In the data rows, 128 means zero.
The table:
120 128 143 120 155 122 148 137 141 144 133 146 157 111 155 145 147 189 142 116 145  95 162 115 133 139 102 116 136 144 161 139 161  84 147 118 116 111  86 132 138 118
168 134 126 135 182 132 132 104  91  76 137 122 106 156 103 141 136  83 141 155 111 128 109 167  60 113 157 165 130 105 123 135  85 169 175 124 122 114 131 185 106 116
143 160  71 101 126 186 154 133 128 147 123 142  86 137 116 129 126 116 149 164 157  85 184 125  89 105 137 125 105 112 148 103 126  98 162 123 123 119 109 152 152  84
102  92 149 163 124  77 133 166 115 185  93  79 176 102 104 139  98  69  98  75 115 143  88 148 181 129 122 130 102 149  96 131 110 161  80 144 116 100 136  97 119 175
158 118 157 179 115  98 116  75  83 102 136 131 134 153 118 115 111 139 104 113 102 132 123 119 163 173 131 126 115 124 136 120 125 137 129 174 124 155 143 145 131 161
140 107 126 180 114 116 128  88 111 134 108 139 153 148 107 132 107 162 105 125 111 155 141 102 166 144 124 102 153 145 152 128 118 138 133 164 119 146 125 111 152 134
156 126 133 146 113  91 118  54 119  90 145 140 153 176 118 113 110 136  80 104  67 144 114 114 170 158  89  86  71 124 115 110  98  94 109 145 132 160 128 127 161 188
135 143 114  91  77 170 137 106  92  99 149 132  59 127  87 121 103 124  75 195 136 110 110 101  94  75 116  78  64 153  61 118 122  77 119 105 174 138  94 186 104  90
 82 104 138  82  49 169 100 118  92  91 123 117  95 100 128 105 107 147 115 153 172  99 113  92 136  85 124 114  71  83  94 112 197  51 115 107 161 141 137 138 103  79
112 148 117 127 170 129 147 157 164 131 142 106 134 128 142 142 101 122 139 143 133 158 161 124 150 143 160 123 142 124 120 133 112 157 149 106 154 126 153 120 140 109
 92 128 121 136 102 122 101 148 153 160  70 115 116  83 136 113 141 135 179 117 137 135 149 102 123 116 144 111 172 101 182 115 149 113 110 119  82 115 119  50 130  68
166 180  96 104 107 144 143 118 149 119 153 144 117  87 118 162 180 124 159 124 139  78 140 113  81 114 131 133 146 149 145 115 154 115 144 126  84  98  95 101 147 119
125 138 114 136 121  80 133 100 146 106 140 158 137 146 135  99 104 112 112  88  88 119 155 109 172 171 105  77  78  77 115 100  78 144 144 149  85 134 147  82 140 155
 77 102 143 135 180 126 134 118 137 110 128 133 124 149 180 118  90 131 129 146 108 143 139 140 134 141 119 147 101 115 121 129 116 115 142 101 165 136 122 157 109  81
 66  83 129 134 149  82 105 136 146 140 140 141 172 118  87 132 141 126 127  75 144 131 133 111 118 134  68 121 158 137 126 145  86 164 123 138 114 107 145  69 107 103
142 157 144 139  87 122 112 123  96 117 133 108 114 112 165 124 137 148 146 183 147  87 106 150 149 124 170 129 104  80 119 152 128 103 133 111 137 120 137 165 103 104
132 157 160 149 137 158 158 122 132 138  94 119  89 110 151 133 125 115 104 127 124 128  70 138 144 115 171 130 125 152 113 112 156 141 132 109 149 117 119 153 123 136
125 129 100 127 148  96 127 159 121 166 122 101 117 117 102 113 172  76 141 103 131 141 118 147  91 121 136 115 187 106 121 137  98 169 114 109 111  87 117  87 115 114
104 141 110 114  93 183 139 118 126 128  97 129 104 129 139 142 115 135 123 117 153 104 141 108 132 106 137 119  90 110 124  89 189  68 134 110 152 133 132 152 146 112
168 149 163 153 105 105 118 130 124 154 127 137 101 118 145 134 162 153 118 153  98  88 144 159 131 144 146 162 140 112 153 148 118 135 113 168 113 157 139 174 109 110
111 122 126 153 180 110 149 140 140 159 136 132 147 154 122 138 127 118 125 107 134 145 161 129 140 159 117 107 145 124 108 140 108 173 152 139 151 121 141 116 144 125
141 149 114 145 120 110 108 123 127 108 142 128 136 139 137 111 126 116 156 107  98 134 128 151 124 134 147 129 160 121 136 141 112 168 116 150 109 151 163 113 114 159
139 115 126 139 117 104 137  79 118  96 155 171 132 136  89 100  97 124  97  96 103 115 163  48 167 163  95 112  84 121 131 102 102 143 130 171 104 139 139 110 165 178
118 114 105 120 177 127 135 143 114 127 145 126 135 143  50 146 145  69 116 105 120 161  88 154  61 111  94 134 176 170 114 131  68 180 143 118 118  68 114 113 110 106
146  99 163 121 125 129 158 102 106  96 140 141 130 133  89 150 148 150  96 154 163 152  88 126 100 131 116 124 134 182 129 140 123 120 117 118 149 120  96 162 112 146
128 104 127 105 102 176 136 118 126 124  98 152 121 107 112 149 121 168 128 140 149 125 136  97 120 102 119 142 113 156 166 104 177  88 142 130 107 122  99 124 154 107
119 134 111 168 113 112 142 108 108  95 138 130 149 133 109 120  77 100  91  97 103 159 114  78 183 160 124  76  97 128  84 105 120 163 118 146 145 129 152  91 151 188
134 117 116 143 110 143 101  98 142 101 109 154 132 164 141 114 103 141 139 131 117 161 128 124 152 114 143 140 125 118 136 123 135 147 138 143 117 181 172 115 137 139
138 112 160 141 102 117 141 121 131 123 127 155 134 122 100 137 158 157 131 134 174 147 145  99 124 146 122 134 150 173 146 134 146 139 100 151 128 147 126 125 118 154
143 122 132 174 111  78 104  74  88 104 146  96 147 149 112 115 113 117  99 100  71 144 114 123 160 177 139 108 126  98 122 119  99 148 123 165 129 145 165 110 123 145
 77 117 130 137 166 109 104 120 115 128 121 112 104 127 116  84 114  90 133 108 113 171  96 106  85 117  97 131 202 144 109 132 123 144 111  74 155 102 124 131  96  87
130 112 154 167 133 126 112 134 128 164  79 121 138 148 120 152 146 130 141 110 128 165 124 144 128 131 147 123 159 137 145 124 154 153 126 158 118 148 139 129 136 157
157 134 133 129  87 163 131  86 117  75 143 159 114 156 136 125  82 172 115 175 115 122 125 118 132  99 166 139 123 125 143 136 138 132 164 143 111 169 174 164 119 116
162 128 110  95 102  95  91  71  85  35 146 115  90 160 109  57 112  30 152  72  81 116  86 115 132 125  90 129  32  84 119  75 102 107 106 130  65 126 116 124 143 216
139 113 140 122 122 123 134 113 117 142 127 104 123 136 111 137 137 131  82 124  97 170  98 153 119 124 147 109 195 159 103 133 135 132 117 116 156 138 130 145  99 131
112 145  93 108 150 176 149 171 157 175 138 124 129 127 140 125 106 148 114 143 108 166 154 130 124 128 130  94 175 135 134 141 128 109 140 116 167 119 119  90 155  69
121  67 192 130 137  82 128 119 115 108 128 117 155 127 136 118 142 144 121 119 148 163  97 134 127 151 125 142 138 151 142 150 121 114  86 114 135 141 112 147 101 154
155 161 127 132 116 117 136 136 137 144 145 134 122 127 140 140 171 150 148 156 173 113 137 156 115 150 132 144 164 131 143 147 139 122 145 117 125 115 118 132 119 109
139 125 142 144 124 154 100  91 142 117 100 170 124 171 148 135 137 139 138 129 108 141 125 145 134 115 131 163 134 135 140 115 166 125 139 146 119 170 146 147 143 147
135 148 130 131  99 108 110 134 151 103 135 136 110 113 151 123 136 132 153 120 130  96 167 129 123 121 169 136 112 102 128 116 139 123 107 130 105 164 152 116  97 106
126 143 124 126 123 134 136 145 133 123 145 128 132 123 135 130 144 141 166 148 196 113 140 132 141 143 135 123 126 111 144 136 138 142 165 119 122 106 136 121 139 135
114 126 142 147 146 154 148 135  90  94 133 139 129 139 114 114  96  64 113 108 127 145  58 100 156 136  86 148  81 150 105 108 139 159 131 145 133  90 118 140 150 197
150 137 125  84 145 119 134 117 131 140 145 136 132 134 153 128 167 136 137 128 133 111 114 183  96 121 100 113 117 147 120 137 126 101 129 105 128 142  86 165 101 168
127 155 138  94  96 122  93 154 140 123 126  96 108 106 144 107 170 104 177 106 139 111 124 126  86 123 152 139 148  77 138 109 193  91 100 105 106 111 142  86 124 125
146 138 137 124  93 173 113  81 124  81 147 161 131 137 152 134 111 158 104 146 123 126  99 126 144 129 126 136  80 158 100 106 171 108 121 135 170 179 130 158 131 177
146 147  92 108  92 145 142 130 140 140  97 145  98  81 103 134 104 171 128 186 127 116 181  57 111 109 140 122 127 155 153 123 121 112 112 120 114 120  95 116 140 103
146 130 132 147 156 137 120 128 129 118 113 145 141 178 151 134 107 117 146 103  92 149 119 149 145 118 137 159 143 127 140 130 143 156 150 149 105 143 160 158 148 174
114  98 134 145 169  90  82 101 147 117 107 140 164 170 148 117 137 123 136  70  69 139 123 162 136 115 107 139 133  86 146 125  97 128 130 134  98 155 156 118 124 137
 86 140 118 140  92 174 120 137 113 151  99 122 106  98 150 136 113 162 151 165 141 125 156  94 159 118 140 110 116 120 144 131 176  87 120 136 171 135 108 132 142  71
119 139 165 137 138 138 103 118 136 108 132 126 148 132 184 122 118 125 127 141 107 115  96 167 158 142 133 149  82  98 102 120 153 122 150 121 150 146 138 151 134 150
166 136 126 127  87 117 121 115 151 134 138 114 130 103 158 115 150 140 116 137 128 126 128 146 144 152 158 136 115 135 141 118 130 113  81 134 144 174 130 105 123 158
141 121 114 108 162 120 179 164 151 127 150 134 158 143 128  83  50 111  72 107  94 172 146  85 169 151  97 107 111 171 108 126  88 145 114 130 115 135 129 100 152 182
109 131 108 126 114 147  92 144 169 172 124 155 142 131 103 130 156 130 142 105 134 133 155 110  97 122 105 117 169 149 135 113 147 112 115 143 138 145 139  97 140 123
101 140  74 107 142 145 143 169 178 189 118 127 130 104 143 121 104 148 121 117 101 125 181 113 131 123 114  86 144 111 144 124 112 107 125 130 126 113 104  55 160  78
143 112 111 128 163 132 143 105 146  92 135 166 149 163 130 124 112 146 100  80 115 136 129 122 117 123 104 116 129 154 125 115 118 138 135 123 108 148 127 119 144 162
144 136 142 123 124 130 148 145 122 162 111 112 117  94 105 165 140 137 141 168 143 115 148  96 128 122 160 125 127 133 127 147 130 148 141 132 131 100 117 147 146 118
113 136  99 141 153 111 113 161 130 164 101 129  92 135 112 127 174  91 165  95 131 115 154 132 101 120 108 136 149 101 153 129 107 153 115 139 108 106 115 115 134 105
153 144  98 125 170 115 120 161  94 155 112  97  87 148  98 132 177  72 152 114  99 120 113 173  67  99 124 152 168 114 144 147  90 149 127 125 106  81  98 157 119 106
113 163 120 125 136 144 116 146 131 133 167  71 120  79 157 115  98 148 123 190 150  81 125 152  97 135 173 123 113 110  98 144 125 101 153  97 184 122 120 122  92  37
144 128  88 138 106 126 119 134 135 151 138 134 137 161  80 144 167 112 106 107 110 146 117 139 138 102 112 116 143 121 125 128 104 149 119 149 125 118 143  94 150 153
160 161 131 124 109 106 133 123 139 145 135 126 110 113 137 130 164 147 125 152 147 106 126 150  92 142 130 128 172 131 130 143 127 109 133 104 122 108 104 127 108  99
163 114 105 115 137 129 152 127 132 146 160 132 136 146 116 137 160 141 110 136 142 148 145 143 113 130 125 137 155 167 137 149 114 118 106 128 164 152 114 145 128 139
109 155 111 165 151 139 154 143 120 117  95 144  96 119 120 122  77  73 118 121 107 140 132 109 133 139 129 143 136 123 119 113 115 188 139 143  91  88 125 111 157 102
121  98 152 134 112 144 124 131 109 128 122  96 138 157 127 143 116 149  89 133  93 173  60 159 158 115 139 140 122 141 139 141 122 112 105 134 173 138 153 159 108 141
111 118 175 147 107 100 121 175  93 146 123  96 145 100 110 105 130  35 153 122 162 137  76 170 156 152 131 153  75 114 118 106 133 147  96 140 107  75 118 103 124 180
154 138 115 106 172 128 134 149 154 140 130 120 142 156 120 137 158  97 155 118 146 156 131 175 110 117 118 107 144 155 113 130 111 155 143 107 110 126 107 119 144 182
133 143 130 105  97 119 129 128 149 157 129 156 111  84  96 131 166 156 153 161 149 125 177  77  96 123 130 118 182 145 146 136 139 121 119 116 115 120 125 120 124 121
160 152 104 143 125 149 139 145 126 149 132 109 126 143 109 151 149 106 103 113  92 155  81 165 130 127 143 136 140 146 133 127 115 152 106 148 149 119 135 126 135 175
Every row has one hidden group. There are 4 groups. Groups can overlap: rows of different groups may look alike. The first row asked about is in group 0, and each new group gets the next number.
Some new rows, each followed by its group:
145 145 138 137 126 146  93 108 119 119 103 156 103 165 137 121 150  99 160 138  90 124 111 175 112 116 131 174 132 107 159 111 135 138 147 150  88 136 137 156 135 142 --> 0
 97 132 128 126 189  97 115 140 112 135 136 110 118 141 129 109 125  87 134 128  76 162 126 142 106 141 104 151 179 134 116 142  99 138 114  93 160 104 114 173 102  92 --> 0
140  98 150 139 145 124 158 140 119 149 139 152 152 173 124 127 108 128 102 124 115 152 134 126 137 100 143 135 156 135 118 146 127 156 151 143 113 157 179 167 113 137 --> 1
 93 136 139 162 129 166 141 133 129 119 123 152 123 118 143 120 102 116 130 171 146 144 125 131 165 157 132 157 108 119 133 130 120 167 152 155 149 130 140 130 138 104 --> 0
130 136 126 120 157 145 132 123 142 141 115 131 139 100 152 159 148 166 143 127 128 109 146 130 114 121 117 131 132 164 138 122 167  97 138 111 135 132  78 131 142 114 --> 2
100 122 141 152 151  93 150  99 142 120 147 152 169 152 134 145 128 123 109 103 112 154 123 141 181 183  89  99 103 119 119 121  95 137 149 140 144 107 125 109 155 148 --> 1
117 105  74 104 130 170 149 117 110 149 163 118 100 131  96 145 139 123  92 154 161 150 116 149 102 108 138  96 129 149  88 131  89 123 128 102 216 118 112 141 118  92 --> 3
144 141 129 159 156 133 139 127 157 118 113 166 129 159 141 138 112 136 135 105 100 147 152 127 127 138 132 136 171 151 137 131 126 185 144 151  95 157 154 121 146 138 --> 0
125 152 111 131 165 119 119 154 186 151 150 112 161 121 156 128 136 139 159 122 122 136 140 160 115 146 129 142 146 140 168 144 102 112 126 117 136 131 127  90 139 108 --> 1
115 135 143 153 176 103 126 129 114  93 128 147 118 153 125 135 142  88 166 100 128 113 141 133 106 144 129 156 122  81 135 126 117 171 154 139  96 108 147 157 119 134 --> 0
 85  72 135 102  80 140 129 114 119 121  88 121 128  82 144 149 115 193 111 124 192  81 139 103 158 111 108 122  65 123 137 122 163  60 106 114 146 149 104 141 108  92 --> 3
138 124 114 155 137 119 144 134 153 178 120 163 127 137 137  90 134 103 129 110 122 137 157 112 105 130 122 124 135 139 135 111 117 154 113 140  99 145 124  82 148 140 --> 1
156  91 139 120 122  76 127  55 127 100 113 165 136 147 138  77  75 155  59  66  52 114 142  63 151 151  63  87  74 150 115  88 113  76  93 130  91 160  86 126 153 188 --> 1
117 156 154 114 111 161 141 164 133 147 155 134 105  97 141 121 130 116 140 168 172  89 143 110 153 146 124 141  37 128 117 120 149 109 123 155 160 129 117 155 131 147 --> 1
109 139 143 138 121 134 148 147 136 132 129 142 128  89 132 148 127 131 137 134 157  90 135 119 136 158 139 150  81 105 133 118 138 146 137 155 135 106 137 124 116 141 --> 1
128 133 123 139 166 121 144 164 123 150 115 116 139 146 166 146 136 139 141 126 160 138 121 163 144 165 112 149 123 131 142 140 140 119 131 114 146 103  98 144 137 128 --> 2
133 138 122 106 160 147 142 125 146 130 139 151 136 130 126 159 146 177 140 143 127 103 159 132 112 105 113 124 137 131 159 135 130  95 182 115 106 105  98 132 144  84 --> 2
103 145 144 157 133 107 103 122 138 127 100 128 108 145 152 135 110 109 141 154  83 140 151 126 153 121 148 161 126 105  96 138 129 140 124 111 145 137 152 160 131  87 --> 0
107 128 151 132 143 133 132 133 130 149 113 130 144 104 152 141 176 140 168 137 182 126 130 137 136 149 127 123 148 119 138 133 169 105 159 106 136 106  93 115 133 109 --> 2
110 129 142 104  86 146  75 124 131 135 122 101 116 105 152 115 146 142 153 143 133  96 142 128 118 101 163 145 127  64 130 116 196  82 132 121 139 162 161 117 110  85 --> 2
159 142 115 121 123  82 133  93 144  79 169 133 156 152 135  85 107 103 121  91 102 153 138 114 157 175 122 102  94 119 108 105 100 138 118 130 111 160 162  79 135 194 --> 1
135 154 151 147 112 127 107 133  97 108 123  93 124 136 149 148 144 126 156 161 153 106  78 160 147 123 158 166 120  87 134 148 159 119 154 112 122  97 146 165 118 108 --> 2
128 120 128 109 126 177 140 140 139 143 105 150 132 118 140 136 131 153 153 154 151 156 143 124 135 118 130 136 113 153 174 116 161  91 137 124 128 128  92 121 164 122 --> 2
109 129 136 134 103 105 103 149 106 151  91 122 105 111  95 143 182 109 160 123 153  91 115 118 123 104 110 139 131 103 137 149 125 139 113 132  95  87 112 140 129 106 --> 3
150 167  92 151 103 175 146 157 144 133 136 133 140  96 129 128  56 175  75 142 111 114 139  66 160 135 159 113 127 148 112 115 136 161 121 138 144 127 164  94 169 136 --> 2
131  98 128 136 178 117 128 129 142 113 103 123 150 169 137 141 111 125 118 103 123 181 113 140 122 121 122 123 140 149 113 128 124 149 124 107 135 151 133 131 128 158 --> 0
197 162  53  77 161 136 156 132 120 120 146  91 111 172  94 122 117  58 113 128  95 150 110 166  49  82 138  86 166 162  75 119  78 140 143  74 108  95  97 131 129 163 --> 0
139 126 126 143 109 143 138 127  99 134 141 126  98 133  98 133 143 143 109 173 138 145 126 126 108 113 151 129 173 140 138 152 114 142 122 129 158 131 139 154 109  73 --> 3
119 152  88 157 157 140 137 146 161 119 139 132 114 132 132 103  98 127 140 103 113 142 166  83 114 133 139 136 171 136 162 123 117 173 126 140 118 138 155  77 153  97 --> 2
111 114 159 129  97 103 120 152 112 148 120 131 116 106 103 140 179 144 146 139 179 109 135 111 127 113 119 130 161 130 133 165 135 137 105 128 116 112 124 144 113 108 --> 3
105  93 165 152 165  79 130 111 122 113 111 120 157 141 150 121 103 142 113 102 119 172 130 122 168 184  88 117 108 143 128 130 127 117 102 125 153 134  98 123 134 153 --> 1
 63 137 176 162 131 155 168 134 101 123 127 152 103 102 153 144  87 132  96 148 143 107 113 112 166 153 125 136 107 136  96 139 156 149 151 145 163 102 122 191 118  97 --> 0
127 150 106  89  94 177 129 133  81 110 139  94  89 138 115 108 125  97 148 189 168 101 125 153 117 101 147 122  99  73 114 128 131  87 171 107 143 103 131 163 119  67 --> 3
141 104 109 100  99 157 159 124 120 129 132 123 133 125 109 161 117 181 116 183 161 129 151 113 137  80 151 108 129 148 140 159 111  97 136 112 147 140 126 156 125  81 --> 3
 74 155 115 139 155 107  93 192 145 163 135  64 130  70 193  92 112 116 176 101 148  69 144 147 111 172 143 143 107  66 144 122 139 107 112 117 134 110 128  76  97  71 --> 1
134 148 137 149 138 146 105 117  85 101 115 120 113 135 119 142 133  61 128 128  89 141  59 161 108 110 132 152 130 136  78 113 151 153 118 118 146 101 107 165 130 165 --> 0
152 158 111 105 129 171 149 126 117 141 133 127 104 106 127 146 149 128 146 169 141 108 142 135  96 116 137 123 127 153 133 129 157 100 149 119 137 112  72 144 146 105 --> 2
117 137 147 144 184 159 147 133 112 112 133 125 117 159 161 128  85 108 131 140  85 153 106 165 128 144 151 168 121 128 140 135 118 143 152 135 149 120 142 181 135 114 --> 0
146 105 132 100 134 130 144 153 133 156 109 109 151 102 123 148 140 148 145 135 151 120 138 141 108 101 145 136 157 140 161 141 125 117 130 111  97 112 113 124 124 117 --> 3
166 165 133  90  79 153 125 104 117 106 134 103  79  84 142 116 134 143 149 190 126  87 139 130  92 108 166 137 107 125 143 113 167  65 127 111 119 133  88 139 112  84 --> 2
152 159 150 136 160 146 128 113 159  97 134 144 137 157 172 140 119 106 123 127  98 135 102 151 126 133 135 148 114 131  90 110 161 138 158 108 132 139 137 144 162 165 --> 0
 73 113 150 109  96 115 100 134 135 148  89 119 111  74 147 103 136 141 171 105 151  92 161  82 138 126 116 120 137  87 153 105 191  80 122 115  87 106 107  86 130  85 --> 2
 73 135 136 137  80 151  93 149  91 142  85  72 105 113 145 112 114 109 166 145 155  94 126 135 158 116 166 129 106  33 131 116 168  97 138 125 133 109 159 128 115  63 --> 3
130 113 139 113 109 127 116 138 138 153 122 122 137 152 137 151 142 158 125 148 132 136 138 144 131 112 128 113 134 132 106 154 133 105 130 138 133 155 137 146 109 124 --> 3
105 119  77 131 117 165 141 116 130  96 135 171 106 133 118 102  82 178  88 133 130 132 167  85  99 123 113  81 162 152 125 125 109 128 120 136 143 162 123 103 119  74 --> 0
155 141 161 132 138 118 121 134 117 139 129 146 134 158 105 151 166 118 146 119 119 125 130 136 105 125 126 146 162 124 127 132 157 143 150 143  98 108 148 161 123 152 --> 1
118 122 105 150 108 150 128 127  87 116  99  95 125 118 127 142 106 129 140 174 178 141 107 124 160 142 156 136 105 108 125 139 131 141 147 125 161 111 138 138 130 101 --> 2
142 131 157 114 134 151 143 163 133 170 164 151 134 117 133 107 127 121 134 160 137 121 132 155 114 119 133 146 128 146 138 143 108 153 140 159 114 149 140 166 105 147 --> 1
117 114  95 115 157 122 139 167 136 165 122  94 152 135  98 168 124 133  99 101 114 132  96 167 131  81 122 113 140 130 120 153  79 147 143 112 131  87 142 125 126 118 --> 3
 93 170 118 145  69 165  96 169  97 146 138  52  84  56 133  98  99 107 133 188 154  83 100 127 112 124 188 121 113  81 111 116 150 109 116 118 165 106 134 108 100  46 --> 1
176 113  77  93 163 101 150 109 147 123 147 121 160 165  99 132 119 109 119 113 116 152 140 129  94  91 140 102 171 145 112 139  70 153 153  96  92 127 143 111 132 156 --> 0
137 137 117 136 153 128 168 164 106  96 143 131 130 156 122 113  83  63 120  71 104 135  98 111 146 142  94 148  90 145 119 116 114 157 119 154  99  95 127 130 141 206 --> 1
139 102 122 126 157  91  97 118 141 128 133 126 164 155 134 121 159 120 166 122 136 138 130 155 124 124 127 143 135 102 146 142  89 149 135 131  99 144 142 110 119 155 --> 0
141 139 150 141 108  87 120  85 129  91 163 157 138 149 105  84 158  97 146  93 129 152 128 107 145 171 105 118 150 115 128 112 122 151 134 149  96 139 165  89 126 188 --> 1
 77  61 208 143 151  45  94 151 139 155  98 118 169  89 153 109 143 149 135  82 132 130 120 152 136 168 103 144 158 130 144 154 110 128  81 129 111 127 119 106  79 114 --> 1
150 123 151 118 125 128 120  99 161  98 160 152 161 145 152 128 134 161 114 110 123 141 121 145 135 129 138 130 156 142 115 129 154 135 144 124 129 177 163 127 127 162 --> 0
127  88 116 129 112 120  97 142 153 151 100 121 163 133 124 162 159 183 134 124 158 146 127 146 156  90 124 124 151 138 153 158 119 129 115 121 134 166 149 115 118 107 --> 3
123  74 146 114 167  46  73  99 172 140 100 133 176 145 139 127 176 139 133  64  94 118 134 150 116 127  94 129 156  95 128 128  97 131 116 113  77 156 129  89 104 148 --> 0
143 160 123 112 134  99 141 131 136 149 138 131 113 103 117 135 184 122 148 132 129 102 136 118  80 131 120 126 168 132 141 132 128 116 123 100 104  82  90 121 123 119 --> 2
115 133  82 136 126 173 154 117 155 108 156 178 129 125 128 141  99 178  90 120 135 111 171  94 118 137 123 109 143 153 120 122 126 142 140 153 154 157 139 103 134  97 --> 0
138 123 164 152 111 104 145  80 139 108 145 177 158 151 114 143 150 157 120 112 140 127 124 124 164 164  98 119 128 138 154 124 127 123 153 157 100 124 130 119 144 163 --> 1
139 133 111 165 143 166 146 159 102 139 112 117 106 139 108 145 114 136 122 154 127 159 117 121 118 120 157 165 154 146 165 146 123 165 123 149 149 118 144 143 130  92 --> 3
141 176 112 162 115 146 152 141 146 148 149 136 126  93 134 117 101 165  58 123  84 121 135 105 142 165 137 111 155 158 106 120 126 139 100 130 169 109 127  95 151 121 --> 2
115 125 160 110  83 143 103 158 114 161 132  86 125  89 125 103  98 133 109 187 128 119 120 109 153 106 157 121  95 121 100 134 145  93 104 128 162 147 136 151 109 125 --> 1
141 126 101 109 120 100 109 102 104  91 130 136 130 150 130  94 119  48 144  91  80 129 103 134 139 137  84 123  43  95 117  97  93 122 107 140  94 128 110 123 144 214 --> 1
109 121 150 121 172 129 136 144 118 137 125 161 103 138 141 102 117 125 129 122 106 142 142 151 117 146  99 163 144 143 156 148  96 135 127 145 127 128 120 173 105 106 --> 2
102 113 129 134 162  76 132 189 119 182 125  55 148  83 144  97  91  82 131 107 131  84 109 136 143 141 124 115  79  89 120 131  91 161 121 131  83  83 107  78 125 128 --> 1
122 144 122 107  83 170 134 156 141 130 137 129 113 111 138 124 130 136 164 144 173 131 161 106 130 123 157 140 141 120 144 124 188 114 120 139 134 145 159 107 137 119 --> 2
123 141 158 101 145 118 135 114 182 111 172 135 158 102 161 125 160 150 120  86 135 127 103 108 105 163 120 133 144 162 115 120 164 105 111  94 149 132 132 105 126 164 --> 1
124  88 169 118 151  68 105 117 155 129 133 134 180 128 150 138 165 152 129 107 131 121 119 151 139 136 114 130 133 118 111 149 105 130 117 116 124 150 136 129  99 154 --> 0
156 133 142 136 100 135 114  96 105  81 146 138 125 138 135 113 111 160 127 139 114 132 112 139 118 119 156 131 161 152 137 145 131 138 121 141 118 166 155 147 102 140 --> 0
112  62 187 128 151 100 126 128 105 140 102 135 144 121 106 113 134 133 115 137 143 163 108 119 129 139 100 127 130 161 137 142 109 132 100 127 120 122  86 148 118 162 --> 1
144  95 126 127  85 116 100  79  93  95 126 120 149 142 127 101  78 113  98 129  67 152  96 109 191 119 129  96  54 109 105 106 111 118 109 150 128 174 146 129 141 192 --> 1
142 156  86 100 137 146 176 139 158 112 154 159 133 171 118 169 123 125 134 121 166 120 150 141 136 106 100  95  90 150 116 131 105 142 161 125 107 116 123 137 156 156 --> 0
136  97 130  86 118 153 162 121 133 109 127 145 122 116 119 156 134 186 119 146 198 105 151 116 118 108 110 139 104 164 143 133 149  90 137 114 136 140 103 157 120 106 --> 3
131 115 133 129 142 138 106 112 121 115 133 133 152 158 136 133 111 120 118 125  99 158 108 148 148 111 136 146 137 131 100 131 136 145 150 132 142 153 157 152 133 165 --> 0
134 139  95  72  68 173 146 117 136 105 148 138  79  93 116 120 109 156 114 162 152 101 176  84  94 103 139 108 116 146 111 111 156  86 114 118 143 153 123 117 112  83 --> 2
120 116 163 144 122 121 143 118 143  98 167 144 145 101 134 129 138 151 133 143 172 124 126 127 142 174 140 149  99 145 144 142 109 138 114 143 162 144 134 124 117 139 --> 1
146 152  98 138 122 153 154 137 141 142 138 137 134 115 124 161 153 133 137 129 169 110 133 127 163 127 136 139  77 147 129 131 127 134 113 138 162 129 124 136 164 170 --> 3
148 109 129 120 148 110  94 131 118 144 135  76 136 122 140 148 162 148 153 172 128 113 125 192 129 106 168 159 149 113 154 170  85 122 137 106 145 142 132 166  99  83 --> 3
185 131  94 154 106  94 108  68  95  92 145 103 132 157  83  95 121  80 120  89  83 138 109 109 116 150 139 121 132 111 138  95  97 151 126 156  85 129 144  87 148 184 --> 1
151 140 112  76  98 181 156 127 136 105 153 144 103 125 122 138 118 157 113 147 157 119 155  99 103 101 133 121 121 166 107 113 187  85 128 113 147 149 117 137 136 120 --> 2
162 141 109  64 124 183 153 121 125 101 153 132 105 144 125 133 132 130 110 150 150 135 130 129  91  94 120 119 120 167  99 120 177  76 135  95 154 140  97 160 144 131 --> 2
 98 130 129 139 123 151 105 146 120 147  94 147 108 138 117 157 128 134 157 172 133 126 156  97 129 115 114 145 132 129 139 140 146 130 131 161 126 133 135 167 139 113 --> 0
107  99 137 125 152 115 137 175 142 159 110 119 154 128 119 168 135 158 113  89 149 130 115 139 146 106 110 140 147 145 136 153 126 146 127 124 123 108 141 134 130 127 --> 3
120 123 120 130 152 117 153 172 139 160 110 113 148 121 100 172 159 114 132  95 163 149 127 138 137 109 127 114 182 157 109 158 119 169 125 116 128 101 130 113 131 138 --> 3
100 115 160 124 134 117 138 141 147 140 142 129 159  96 136 144 144 134 122 130 166 116 127 138 147 158 127 133 104 112 106 133 132 136 142 136 159 122 140 116 107 142 --> 1
 96 116 146 148 157  78  92 152 145 174  84 102 130 118 146 144 161 137 157  97 104 108 144 142 133 126 131 141 154  81 157 147 120 128 113 123 115 122 143 124 127  87 --> 3
